500 stands for zero in the data rows.
Here are some points, one per row:
tensor([715, 505, 546, 205, 442, 586, 661, 364, 604, 635, 469, 438, 276,
        522, 515, 356, 491, 609, 579, 540, 414, 615, 377, 494, 580, 452,
        498, 602, 577, 550, 508, 479])
tensor([563, 528, 524, 705, 611, 556, 650, 410, 206, 554, 456, 651, 644,
        451, 529, 650, 524, 624, 440, 593, 402, 562, 327, 515, 458, 562,
        424, 653, 402, 292, 525, 264])
tensor([564, 628, 462, 405, 421, 392, 562, 605, 470, 536, 672, 717, 606,
        204, 480, 533, 747, 328, 406, 542, 621, 679, 641, 480, 549, 452,
        630, 414, 602, 453, 655, 484])
tensor([535, 587, 569, 411, 545, 563, 540, 516, 674, 454, 504, 578, 629,
        699, 499, 637, 522, 339, 543, 573, 413, 320, 464, 463, 535, 546,
        521, 770, 619, 419, 406, 381])
tensor([304, 321, 617, 547, 368, 334, 553, 769, 438, 628, 249, 511, 446,
        349, 285, 352, 496, 392, 500, 664, 538, 558, 439, 723, 644, 522,
        499, 668, 427, 553, 378, 300])
tensor([495, 414, 397, 625, 595, 423, 534, 664, 774, 579, 544, 482, 540,
        575, 562, 680, 385, 588, 329, 512, 245, 594, 335, 688, 470, 416,
        216, 557, 526, 528, 562, 428])
tensor([643, 719, 505, 807, 475, 687, 489, 394, 725, 449, 522, 217, 659,
        533, 465, 320, 388, 408, 495, 554, 465, 509, 505, 453, 628, 566,
        537, 493, 497, 500, 411, 473])
tensor([421, 102, 559, 535, 624, 857, 619, 483, 455, 434, 544, 572, 757,
        458, 567, 489, 564, 679, 415, 443, 450, 425, 564, 415, 578, 243,
        659, 522, 522, 468, 333, 648])
tensor([327, 356, 552, 493, 729, 592, 546, 481, 565, 492, 564, 405, 277,
        574, 526, 565, 565, 779, 569, 811, 521, 571, 701, 628, 579, 512,
        461, 515, 620, 655, 573, 542])
tensor([258, 517, 554, 457, 508, 530, 417, 405, 468, 765, 395, 409, 629,
        388, 682, 381, 419, 489, 519, 433, 366, 465, 398, 503, 568, 638,
        551, 571, 651, 344, 801, 584])
tensor([377, 273, 406, 510, 454, 535, 297, 513, 526, 662, 487, 485, 526,
        661, 571, 343, 476, 490, 278, 517, 641, 780, 596, 320, 337, 497,
        202, 460, 569, 553, 483, 489])
tensor([514, 560, 730, 323, 652, 454, 448, 515, 533, 679, 372, 596, 338,
        688, 488, 456, 538, 493, 687, 400, 589, 389, 388, 602, 610, 494,
        444, 467, 258, 529, 494, 714])
tensor([487, 702, 419, 541, 136, 572, 702, 515, 400, 704, 506, 453, 244,
        516, 718, 593, 502, 434, 540, 474, 468, 268, 491, 605, 515, 310,
        477, 569, 591, 616, 561, 668])
tensor([307, 477, 403, 490, 605, 336, 582, 353, 558, 510, 584, 688, 370,
        550, 529, 594, 231, 422, 790, 497, 527, 288, 410, 356, 592, 603,
        486, 477, 361, 606, 188, 435])
tensor([471, 556, 483, 616, 598, 691, 621, 663, 296, 339, 475, 505, 402,
        493, 376, 324, 351, 479, 710, 272, 690, 369, 590, 608, 530, 527,
        425, 448, 655, 508, 565, 413])
tensor([621, 566, 493, 637, 600, 537, 450, 466, 389, 534, 562, 499, 220,
        460, 317, 343, 602, 415, 367, 678, 506, 329, 477, 497, 331, 398,
        585, 722, 567, 432, 408, 637])
tensor([394, 585, 610, 446, 421, 541, 474, 464, 474, 369, 424, 447, 337,
        564, 391, 501, 501, 308, 366, 439, 470, 488, 469, 295, 548, 506,
        553, 606, 557, 293, 242, 491])
tensor([574, 453, 593, 474, 567, 576, 622, 538, 340, 684, 533, 521, 531,
        707, 322, 657, 391, 304, 618, 487, 615, 751, 459, 479, 603, 304,
        667, 416, 360, 465, 469, 629])
tensor([614, 414, 689, 549, 641, 421, 350, 393, 532, 487, 585, 317, 488,
        308, 606, 617, 688, 481, 561, 408, 687, 482, 340, 478, 353, 451,
        286, 725, 527, 576, 319, 611])
tensor([657, 649, 411, 594, 583, 502, 753, 445, 763, 595, 436, 712, 418,
        304, 333, 434, 517, 461, 414, 470, 534, 697, 442, 422, 488, 336,
        397, 426, 350, 370, 618, 537])
tensor([573, 370, 409, 575, 349, 323, 487, 419, 504, 463, 595, 440, 531,
        598, 340, 392, 788, 635, 350, 162, 389, 466, 459, 553, 528, 586,
        716, 612, 216, 641, 568, 360])
tensor([613, 471, 529, 431, 712, 437, 591, 416, 456, 523, 389, 357, 535,
        622, 530, 456, 318, 427, 292, 515, 511, 499, 551, 603, 486, 707,
        699, 491, 660, 443, 615, 504])
tensor([394, 514, 506, 532, 577, 368, 517, 663, 486, 678, 615, 310, 588,
        576, 339, 504, 521, 504, 639, 333, 314, 584, 517, 362, 239, 564,
        653, 491, 597, 446, 340, 662])
tensor([493, 517, 463, 617, 308, 372, 452, 642, 531, 525, 574, 477, 501,
        643, 611, 504, 341, 797, 295, 473, 672, 475, 739, 227, 591, 390,
        508, 659, 472, 529, 498, 488])
tensor([537, 494, 466, 514, 485, 453, 403, 476, 817, 401, 478, 694, 482,
        404, 342, 413, 673, 683, 625, 505, 520, 482, 556, 380, 689, 464,
        462, 344, 743, 272, 525, 539])
tensor([577, 347, 793, 633, 448, 334, 313, 342, 462, 559, 416, 617, 456,
        562, 397, 405, 486, 270, 521, 571, 364, 353, 546, 491, 373, 365,
        477, 457, 536, 606, 668, 519])
tensor([517, 468, 575, 479, 475, 322, 698, 473, 543, 375, 444, 636, 649,
        460, 784, 394, 366, 439, 349, 523, 678, 403, 433, 532, 328, 505,
        531, 457, 416, 525, 443, 567])
tensor([639, 577, 377, 433, 668, 483, 339, 715, 374, 459, 393, 436, 460,
        541, 647, 437, 482, 341, 499, 260, 568, 546, 685, 542, 701, 445,
        355, 552, 482, 454, 458, 249])
tensor([406, 525, 463, 459, 502, 638, 515, 404, 499, 264, 768, 622, 318,
        500, 396, 487, 391, 508, 300, 376, 426, 769, 611, 602, 352, 757,
        428, 472, 445, 568, 557, 502])
tensor([534, 581, 576, 382, 507, 764, 315, 622, 537, 577, 429, 448, 384,
        412, 600, 749, 586, 508, 403, 489, 417, 450, 627, 387, 503, 646,
        537, 378, 336, 525, 396, 386])
tensor([628, 564, 464, 517, 628, 495, 482, 656, 396, 662, 592, 415, 508,
        517, 508, 535, 502, 597, 400, 744, 512, 379, 324, 205, 643, 406,
        572, 294, 418, 643, 673, 401])
tensor([432, 590, 446, 656, 771, 306, 492, 555, 471, 237, 227, 443, 571,
        496, 593, 512, 559, 585, 467, 477, 525, 412, 653, 549, 494, 433,
        480, 413, 328, 518, 595, 810])
tensor([408, 539, 198, 420, 557, 423, 623, 414, 539, 555, 322, 512, 633,
        458, 292, 568, 389, 453, 556, 448, 533, 422, 592, 371, 359, 505,
        546, 555, 687, 782, 547, 432])
tensor([438, 460, 524, 687, 431, 691, 564, 478, 570, 470, 413, 556, 392,
        416, 628, 592, 428, 650, 484, 381, 704, 502, 464, 538, 298, 637,
        454, 643, 387, 457, 609, 508])
tensor([536, 478, 498, 469, 413, 512, 520, 259, 451, 396, 406, 375, 475,
        692, 500, 499, 521, 583, 391, 445, 609, 482, 259, 394, 483, 562,
        398, 286, 564, 504, 552, 438])
tensor([575, 416, 767, 451, 473, 368, 502, 445, 367, 387, 690, 437, 566,
        430, 586, 619, 461, 488, 429, 482, 550, 477, 694, 583, 492, 504,
        248, 364, 645, 513, 477, 494])
tensor([350, 725, 567, 495, 409, 593, 574, 530, 468, 595, 588, 657, 696,
        861, 374, 446, 674, 480, 549, 487, 359, 377, 671, 656, 358, 406,
        355, 398, 413, 557, 416, 360])
tensor([379, 594, 465, 427, 608, 736, 173, 498, 617, 541, 593, 770, 581,
        503, 526, 434, 558, 313, 574, 516, 621, 416, 384, 535, 405, 455,
        672, 561, 443, 635, 709, 475])
tensor([370, 337, 351, 785, 377, 501, 325, 409, 430, 385, 676, 455, 335,
        477, 447, 625, 375, 270, 734, 571, 378, 569, 469, 489, 629, 417,
        506, 330, 415, 415, 564, 495])
tensor([615, 411, 412, 399, 409, 384, 357, 452, 548, 375, 580, 587, 579,
        592, 395, 624, 454, 611, 474, 714, 609, 353, 526, 681, 595, 514,
        487, 740, 571, 388, 571, 454])
tensor([393, 695, 552, 473, 460, 288, 342, 431, 344, 404, 621, 536, 502,
        663, 623, 338, 453, 695, 629, 508, 566, 743, 449, 551, 579, 502,
        742, 578, 427, 469, 457, 531])
tensor([774, 447, 495, 420, 337, 575, 336, 803, 473, 360, 499, 519, 567,
        460, 362, 517, 293, 622, 453, 525, 376, 440, 534, 544, 393, 725,
        474, 441, 419, 704, 449, 672])
tensor([619, 440, 631, 493, 318, 499, 630, 709, 575, 328, 509, 442, 656,
        587, 580, 554, 518, 441, 814, 591, 582, 638, 414, 373, 425, 614,
        477, 553, 508, 453, 656, 498])
tensor([479, 431, 608, 311, 518, 399, 629, 493, 663, 508, 620, 444, 400,
        222, 570, 251, 425, 617, 519, 473, 370, 324, 575, 482, 312, 357,
        545, 275, 441, 282, 521, 316])
tensor([361, 753, 483, 346, 492, 502, 526, 522, 370, 500, 548, 511, 567,
        444, 432, 517, 516, 578, 400, 536, 317, 518, 323, 515, 687, 459,
        299, 507, 563, 417, 519, 819])
These points spread out most along one direction. Take the direction at right angles to it along which they spread out most. Then take the direction at right angles to both along which they spread out most. Go by this last direction. How far along it is each point below, from 0 to 99? 50 is the average, and the first point above lies past it. One standard deviation of the points above along it is 16.
tensor([285, 437, 489, 467, 343, 584, 535, 601, 656, 358, 337, 413, 463,
        556, 560, 552, 699, 432, 292, 532, 682, 445, 278, 644, 518, 558,
        530, 297, 572, 476, 414, 567]) 58
tensor([598, 482, 267, 416, 468, 497, 374, 427, 594, 588, 611, 143, 650,
        513, 350, 588, 471, 559, 542, 477, 734, 519, 593, 801, 339, 456,
        475, 446, 372, 360, 507, 428]) 40
tensor([690, 440, 388, 673, 588, 468, 483, 535, 580, 561, 438, 620, 380,
        612, 805, 611, 630, 459, 521, 438, 408, 637, 561, 712, 483, 549,
        715, 393, 803, 636, 310, 510]) 52
tensor([523, 364, 108, 349, 577, 464, 595, 615, 338, 509, 666, 511, 504,
        534, 659, 336, 706, 417, 585, 639, 419, 416, 392, 369, 502, 674,
        392, 516, 444, 383, 523, 638]) 51
tensor([574, 475, 379, 381, 440, 560, 345, 530, 357, 269, 262, 543, 496,
        385, 554, 390, 413, 619, 573, 531, 324, 635, 368, 544, 257, 236,
        494, 486, 542, 449, 389, 406]) 49
tensor([582, 587, 567, 644, 440, 465, 488, 463, 465, 704, 531, 630, 620,
        270, 475, 422, 529, 579, 519, 656, 563, 434, 490, 553, 573, 727,
        580, 243, 529, 367, 241, 478]) 44
tensor([410, 410, 578, 394, 507, 406, 439, 563, 562, 420, 605, 535, 381,
        581, 454, 711, 348, 419, 400, 296, 426, 485, 602, 469, 549, 438,
        639, 505, 406, 286, 636, 391]) 35
tensor([387, 687, 523, 484, 522, 433, 413, 421, 434, 422, 317, 396, 509,
        332, 570, 733, 580, 695, 577, 545, 465, 576, 449, 425, 375, 415,
        611, 438, 582, 642, 471, 348]) 58
tensor([460, 510, 609, 587, 554, 518, 535, 568, 438, 445, 701, 402, 584,
        360, 372, 470, 518, 468, 501, 282, 558, 494, 305, 499, 683, 547,
        504, 530, 647, 764, 567, 393]) 41
tensor([578, 489, 525, 483, 465, 495, 603, 338, 369, 619, 323, 512, 482,
        414, 417, 620, 680, 502, 623, 517, 517, 606, 705, 290, 443, 722,
        427, 566, 510, 474, 639, 576]) 49
tensor([581, 400, 356, 444, 291, 576, 446, 227, 461, 617, 372, 587, 608,
        371, 538, 473, 407, 443, 554, 432, 397, 476, 595, 537, 749, 456,
        481, 517, 434, 546, 450, 648]) 51
tensor([350, 562, 570, 404, 497, 583, 668, 431, 564, 371, 468, 311, 554,
        429, 583, 396, 541, 289, 542, 742, 374, 558, 693, 491, 585, 460,
        513, 631, 283, 662, 471, 430]) 50
